One turning vector, and how many steps it has turned:
The counts run from 0 to 581.
[ -7  43  13  33  -6  20  -7   3 -12  -1  -9 -19 -14   5  12   9 -26  19
  -6 -22  16 -25   2   9  -5   0  -1   3   7  13   0  -4  26  28  -7   9
   1  -5   2  -9  -2  -7  -6 -15 -17  -1  12 -11  19  19  14  -4  11  -6
   8 -10  -1  -4  -2 -31  10  13  11   3  28   4  21 -13 -16] => 113
[ -5  39  10  30   9  19   4  -9  10  -9  -4 -32 -13   1  18   5  -8  12
   1 -11  -7  -3  11   7  11 -11   4  10   7  13 -15  -8  18  29  10   9
  -7  -6   3 -21 -22  -4  -3  -4   0  -9  32 -13   3  33  -2  -4   3   3
  14   6  21   1   8 -10 -10  24   9   1  24   1  22  -7  12] => 217
[  3  31   0  21  11  16  -2 -11  -1   6  -4 -21 -23  16   9  -9 -25   6
  -1 -11   5  16   8  15  17 -20  -5  -3  16  -2 -11 -30  19  21  25  26
   7 -22   4 -32 -16  22  14  -9  -7   3  16  -1   9  21  -7   2  -7  15
  10  10  10  17  11 -16  -5  18   0   3  22 -14   8 -10   0] => 474
[ -8  20   1  30   5  19 -14   0  -3  13 -12 -12  13   4  -1  22 -14   1
   1 -12  16 -17  -8  29  14 -10  12   0   3   5  12 -15  15  30  25  19
 -17 -26   8   4 -21  12  16   1 -16  15  27  -1   3 -14  -2   7   2   2
  17 -22   7   8   7  -8  -5  23   2   2  11  20  -1 -30 -14] => 145
[ -7  38   8  34   5   8   5  -4  12  -3 -15 -33  13  -1   8  22  -3   1
  -2  -3  -2 -18   0   3   5 -10  18   7   4   6  -8   1  11  33  25  23
 -19 -12   1  -3 -26   3   5  13  -6  -9  36 -20  -2  -3  -4  15  13   2
  17 -25  14   4   6  -7 -10  23   7   0  10  19   7 -22   0] => 20
[ -6   7  -3  12   5  27 -22 -14 -18   9   0 -24   0  15  -2  -1 -23  -2
   5  -6  22  -4  -9  35  14 -15  -8   6   0   6  13 -36  13  21  12  14
 -14 -27   1   4 -13   1  -4 -27 -14  16   3   4  19  -7   3   7  13  10
  19   5   7   2   6 -20   2  24   3  14  17   5  13 -30 -13] => 58
[ -4  38  17  29   7  17  -2  -4   5 -12  -2 -37 -12  -4  15   8   0   9
  -3 -11  -4  -9  10   5   2 -15  -2  15  13  15 -18  -9  20  28   1  11
  -4   0   1 -19 -15 -12 -11 -14  -5 -12   8 -18  10  32  -1   5  13   3
  12   5  18  -8   2 -24   1  28  13  14  22   0  20   1   9] => 218
[-13  49   0  19  17   9  -7 -11   3  -6 -11 -41  -1  -2  18  10   3   1
   5   3   6  -5  17   3   3 -18  -6   6  15  14 -10  -6  10  33  26  10
 -26   1   5 -12 -13  -7  -9  -7 -11 -21  17   1  19  14  -8   5   8  -3
  18  -3  11  -9  10  -6   2  25  11   6  24   0  23 -17   6] => 16
[  1  27   1  30  11  37  -4   0  -7  -8   3 -12  -8  21   6 -10 -14  15
   0 -16   4  -6   6  17  12 -37  -7   5  13   9  -3  -2  22  22   7  25
 -12 -13  -5 -15 -33 -11 -13 -26   0   4  -3  -8  -4  23   5  -7   6  -8
  16   7  20  -6 -11 -11   7  12   6  -7   9 -11  20 -15  -6] => 94
[  5  32  -1  14  14  23   0   1   7   0 -12 -20   5  24   7  -9  -3   4
   2   7   3   8   1   0   6 -39  -1  -1  14  -4 -13  -3  16  18  25  40
 -16 -31 -13 -29 -29  15  -1  -4  -1  -4   6 -16  -4   7   5   7  -3   3
  17 -18  26   5  -9 -10   9  12  -2  -2  11  -5  11 -20   7] => 287
[ -1  42  21  23 -15   8   4  -5  -1  -6 -16 -33  -8  -3   2   9 -23   1
   2   0   5 -18   2   5   6   6   4  14   2   7  -6 -10  11  24  -1  18
   2 -11  -3  -4  -9  -4  -9  -5  -4  -1  22 -20  13  16  12   6  25  11
  13 -15   4   3   1 -33   1  27   7   8  28  20  26 -12   0] => 324
[  1  26   0  16   7  28  -3   0  10   1  -1 -16   7  21   3   5 -13   3
   1  12   2  -3  -1  11   9 -28   0   2  18   0  -7  -9  11  19  19  41
  -1 -50  -1 -22 -26  15  11  -9  -7  10   5 -15 -14   8   9   5  -6   8
  10 -20  13   2 -15 -16  14  13 -12   3   6  -8   1 -20  -4] => 75
[-11  36  13  24   9  30 -17  10 -14 -10  -1 -20  -3   3  11  19  -2   8
  -6 -11  -1 -12  -2  23  10  -3  -8  22  18  30 -13 -11  12  17   1  27
  -6   5  -8 -13 -19  -3  -6  -5  -5   5  -1  -3  13  28  -1  13  13   6
  24  -4   4  -1   1 -31   9  29  12  12  11   6  11 -13   4] => 431
[-10  28   0  34   7  25 -17   2   4   1  -9 -14  -1  -2  14  15 -20  12
   3 -14   3 -24   9  27  15  -3   6   3   5  14   8  -3  19  34   8   9
 -10 -19  15  -9 -17  -1   6 -11 -12  10  36   1  -1  18   5 -11  -8  -5
  10  -4   9  -5   5  -7  -3  13   0 -15  30   0  15 -32  -5] => 226
[-13  30   5  25   5  16 -11   2   3   4 -13 -22 -10   0  18  10 -12  17
  -2 -18  -3  -8   4  13  12  -6   4   9   0  17  -4  -6  23  32  14   6
 -12  -1   0 -21 -14  13   5  10  -4  -7  38   1  12  13  -3  -1  -2   2
  28  -6  22  10  15  -9  -8  25   8  -1  24  10   9 -26  10] => 25
[  1  32   7  25  -1  31  -7 -14  -8   0   7 -30  -2  25   1   6 -15   2
   1  -2  23 -29 -21   5 -13 -11  -1   7   8  -1  -1 -20   8  20  10  26
 -11 -36  -1   2 -18   0   1 -23 -14  10   3 -17   5   3  17  11  15   7
   9 -13  -3   2 -21 -23  15   9   2  14  -5   4   6 -15 -17] => 189
[-14  26  10  26   9  26 -25  21  -5   1  -4 -15   6  -2  10  19   4  15
 -11 -18   4  -9   0  27  18 -19   0  15  17  28  -4  -3  20  27   5  18
 -14   1 -12 -11 -19  -7 -10   0 -12  -1  -6  -4  10  13  -3  12   7  -4
  23 -12  13 -10   1 -24  10  26  12  13  16   6   7 -15  -1] => 28
[ -1  31  18  38   0  20   0  12  20  -4 -11 -12   7  -1   6  17  -3  14
  -4  -7 -10 -17   2  14  18 -19  14   9   9  14  -5   9  16  29   6  27
  -3 -20   0 -14 -30  -6  -1  -2  -6   9  24 -26 -15  20   2   1   7  -2
  13 -18  17  -4  -7 -18  -1  20   4  -6  16  10   9 -16   2] => 221
[ -9  26   1  19   0  20 -14   6   1   4 -16 -14   4   4   5  10 -26   1
   9   1   2 -13   6  28  25   1  -2  12   1  17   6  -8  13  25   8  22
  -7 -20   5 -12 -17  12   7  -1  -3  12  34   3   4  14   9 -10  -3   4
  17 -15  11   4   9 -16  -2  22  -3 -17  32  12  23 -32   6] => 438
[ -3  13   3  16   0  21 -23  -3  -8   9   1 -23  -7   1   0   2 -23   8
   5  -9  19  -7   3  31  14 -15  -7   1   8   8  18 -35  20  22   4   6
  -2 -33   7  -9  -5  -4   2 -28 -23  16   2   4  15   5   4   1   4   2
   9  -1   2  -4  -1 -26  10  26   1  18  30  -1  13 -17 -20] => 461
[  3  32   1  21  14  12  -2 -12  18  10  -9 -22   9  14   5   4 -10   1
   0   4  10  -1   4   7   5 -35  12 -12  14 -14  -3 -12  11  27  37  26
 -13 -45   4 -16 -23   9  12  -5 -16  -3  10 -20  -4  -5  -1  15  -2   2
   6 -19  16  -1  -8  -5   5  16  -5   9  11   2  -4 -17 -11] => 378
[ -6  30  13  17   7  11 -11   1   1 -13  -7 -33  -5  -5  10   4  -8   4
   1   2  -1   3  20  20  13 -11  -6  15  15  23  -6 -15  20  26   0  12
  -5  -2  -3 -17  -6 -11 -10 -15  -4  -4  13  -4  15  27   1   1  12   1
  20   3  14 -10   5 -27   3  34   8   7  37  -1  33 -14  10] => 329
[-10  28   6  20   8  11 -13 -18   2  -5  -3 -42 -10  -9   9  15 -11   1
   5  -4   6  -7  10  23   8   0   1  13   9  15   1 -34  13  32  13   1
  -7 -11  15  -5  -7  -6   3 -12 -15   0  22  -1  19  17  -8   2  10   6
  12  10   3  -5  16 -17  -4  34   8  20  29   1  15 -13  -4] => 339
[-12  42  10  18  -1  11  -1  -9  14  -5 -12 -39  10   0  15  26  -7  -4
   5   8   8 -27  -7   2 -12   7   9  12   6   4  -9  -5   5  29  16  16
 -14 -23   6  -3 -14   0   6   5 -11  -8  35 -13   7   5  10  10  10   7
  15 -22   8   0  -4 -19   5  21   1   9  16  17  10 -20   5] => 424
[ -8  47   8  25   7   3   0  -2  15   1 -24 -23  10  -1  10  22 -15  -4
   5  12   2 -27  13   8   4  -3  13  -1  17   2  -7  11   6  36  25  27
 -12 -20   8  -8 -20   3   9   4 -13  -5  28 -16  -2   5  -2   5   5  -4
   5 -29   0  -2  -2  -9   1  18   1  -9  27   6  11 -20  -2] => 121
[ -7  25  -2  15  10  13 -19  -7 -16   4 -17 -25  -4  -5   2   3 -21   0
   4  -9  16   1  17  33  21 -18 -10   0  14   8  14 -27  15  26  16   5
 -13 -10   6   1  -2  -4  -2 -21 -20   2   2   3  25  -3  -8   6  12  -6
  10   1  -2  -5  15 -19   0  30   9  13  38   0  20 -21 -17] => 249
[ -2  25   4  24  -2  15  -9  18  -9  12 -21  -4   7  -3 -11  15 -23   3
   0  -6  12 -16   4  33  27 -19   8  -4  12   5  16  -5  15  20  10  27
  -3 -16  -6   4 -17  -3   1  -9 -15  13  -3 -10   3  -6  -1   8  14  -7
  13 -27   3   0   0 -29   3  24   6  -2  27  11   7 -22 -21] => 245
[ -3  24 -10  28  12  25 -14 -11 -26   7  -8 -10 -12  12  -4   3 -25  -6
  -1 -19  15  -2  -2  38  20 -12  -5   3  14   3   8 -28  14  25  21  19
  -5 -13   5  -1 -19   6   9 -16 -10  21   0   5  12   2 -12   9  11   1
  11  11  -7  11  16 -16  -9  20   6   2  14  -2   8 -20 -21] => 361
[ -4  35   8  26  -2  30  -8   8   1  -7  -5 -13  14  16   8  19  -7   6
   1   6   7 -34  -5  12   2 -12   5  12  12  14   0  10   9  23   2  35
 -14 -25  -3  -4 -28  -4   0 -11  -8   9   9 -15  -9  13  16   4   3  -3
  13 -28   7 -11 -19 -18  17   6   3  -7   5   6  15 -24  -4] => 311
[ -3  42  -4  22   3  18   9 -19  -4   1 -11 -29  -1  20  11   1 -23   0
   7  -2  14 -21  -7  -6  -7 -12   3  -4   0 -11  -8  -4  12  26  29  28
 -22 -25   1   1 -24  12   7   2  -3  -7  33 -11   3   0  11   4   7  -3
  12 -20  11  11  -4  -1  -3   9   2 -16   9   8  16 -29  -2] => 403
[ -6  42   1  27  15  31   5  -8  -5  -8  -5 -27  -5  18  18   0  -7   8
   0 -12  -2   0   2   1   4 -24  -5   7   8   8 -20  -3  16  23  23  26
 -20  -2  -7 -18 -34   5  -4   1  10 -11  22  -8   5  19  -4  -1   4   2
  21   3  25   9   6  -2  -5  12   6 -11   6  -2  17 -20  15] => 408
[  3  39   9  29   3  18   0 -19  -7   4  -2 -34 -23  15  15 -14 -21  17
  -6 -19  16   1   0  -6 -11 -21  -2  -6   1 -11 -10 -23  25  25  15   7
  -4 -18   2 -20  -7   4   1 -15  -9 -16  22 -12  20  13  11   1   5   3
   8   6  19  11   3 -16   0  13   7  11  15  -1  19  -8  -9] => 495
[-11  35   3  34  17  27 -15   2  -3  -4   0 -15  11  -4  13  32   3   1
  -2 -10  -1 -20   5  32  14 -11  -1  14  27  24   1   0   8  30  18  23
 -14  -7   9  -4 -27 -11   4 -12 -13  10   5  -3  -2  18 -13  11  10  -1
   8  -5  -3 -14  -3 -14   3  24  12   7  12  -3   0 -16  -7] => 230
